(in the rows, 128 means zero)
Each path below is one point turned by a fixed rotation once a step. After each direction that follows a path, write how fast that rotation turns it, in deg/step (0 if it stays still).
Each turn is a multiple of 5 degrees from 10 to 175, or 0.
Each row of a path follows its step; steps can be skipped.
path 1
step 0: [126 131 133 132 128 119 125 132 125 126 121 129 125 120 132 138 127 136
 125 135 126 129 132 128 119 129 123 122 121 139 136]
step 1: [126 128 129 126 134 120 131 126 128 127 123 136 126 122 126 130 120 137
 134 134 130 137 133 129 120 135 125 128 126 139 140]
step 2: [122 133 128 133 132 126 122 127 135 122 126 130 119 129 126 127 125 131
 134 130 130 140 134 132 124 138 130 129 129 140 136]
step 3: [125 134 131 135 123 129 121 127 125 123 122 125 119 131 133 132 129 128
 139 129 129 138 132 132 123 125 131 127 122 142 135]
step 4: [136 126 130 130 123 131 129 128 128 129 124 131 128 126 129 136 130 127
 145 129 131 134 138 129 125 129 127 127 119 139 137]
step 5: [128 126 126 138 127 132 125 130 136 129 132 140 128 125 130 134 126 129
 136 130 131 129 144 132 131 132 125 125 124 138 133]
step 6: [116 124 130 139 122 130 128 122 129 128 127 136 122 122 129 131 128 125
 129 133 126 128 139 134 132 126 129 121 123 138 134]
step 7: [122 122 131 132 125 129 131 127 125 129 130 126 124 120 121 139 133 129
 130 133 124 131 133 132 126 132 130 118 117 135 138]
step 8: [124 132 126 127 132 125 126 131 128 132 137 132 131 120 129 136 130 134
 129 135 127 135 132 136 124 135 126 117 119 136 136]
step 9: [121 131 130 124 135 126 127 126 128 128 130 133 126 117 132 124 130 128
 130 139 125 139 135 138 128 130 127 126 126 142 131]
Speeds:
[127 130 128 126 133 128 126 129 125 129 127 127 127 126 128 127 126 128
 126 130 126 133 125 128 124 130 128 130 129 127 129]
45
path 2
step 0: [125 121 123 132 138 129 129 129 119 118 127 125 133 128 130 134 122 135
 124 127 122 127 122 126 136 120 131 121 123 131 126]
step 1: [128 124 125 128 136 123 124 130 129 134 129 135 130 129 129 137 121 131
 130 130 137 144 133 126 127 121 132 130 123 128 128]
step 2: [130 136 125 121 131 138 126 127 125 126 127 130 127 135 128 131 128 144
 132 128 120 136 129 130 130 127 130 136 130 133 128]
step 3: [124 126 125 127 130 125 129 130 131 123 128 129 123 138 137 121 124 133
 119 131 123 133 131 125 123 123 121 125 117 136 130]
step 4: [122 136 132 135 135 126 126 129 126 119 124 132 132 124 141 136 128 136
 127 134 132 134 128 133 125 134 128 126 125 129 127]
step 5: [132 122 124 124 131 128 135 128 120 131 127 118 124 125 131 132 120 139
 133 134 129 132 133 134 123 133 128 125 126 131 134]
step 6: [126 130 121 120 132 133 129 139 128 123 119 126 134 126 125 132 125 133
 118 119 130 129 133 126 126 129 132 127 120 134 126]
step 7: [121 124 128 126 132 131 122 129 123 126 123 128 123 127 131 131 118 128
 132 126 129 137 122 133 128 126 118 136 117 125 121]
step 8: [121 130 126 124 138 133 128 121 124 134 126 132 126 129 137 131 122 140
 131 130 130 122 125 121 129 125 135 127 123 128 131]
step 9: [122 130 121 124 136 129 135 124 124 123 131 121 128 129 131 133 134 130
 124 129 127 142 134 125 124 118 127 126 126 128 127]
Speeds:
[128 130 131 129 130 126 131 126 127 125 130 123 130 129 132 127 130 126
 129 127 129 129 127 127 126 131 128 127 128 131 130]
65
[130 125 130 131 130 131 129 129 125 127 129 124 123 129 127 128 128 127
 129 129 125 128 128 131 130 126 126 128 127 127 129]
155
[132 129 129 130 127 126 127 129 131 126 128 132 128 131 128 127 128 130
 127 132 125 130 131 130 128 129 128 128 130 131 130]
40
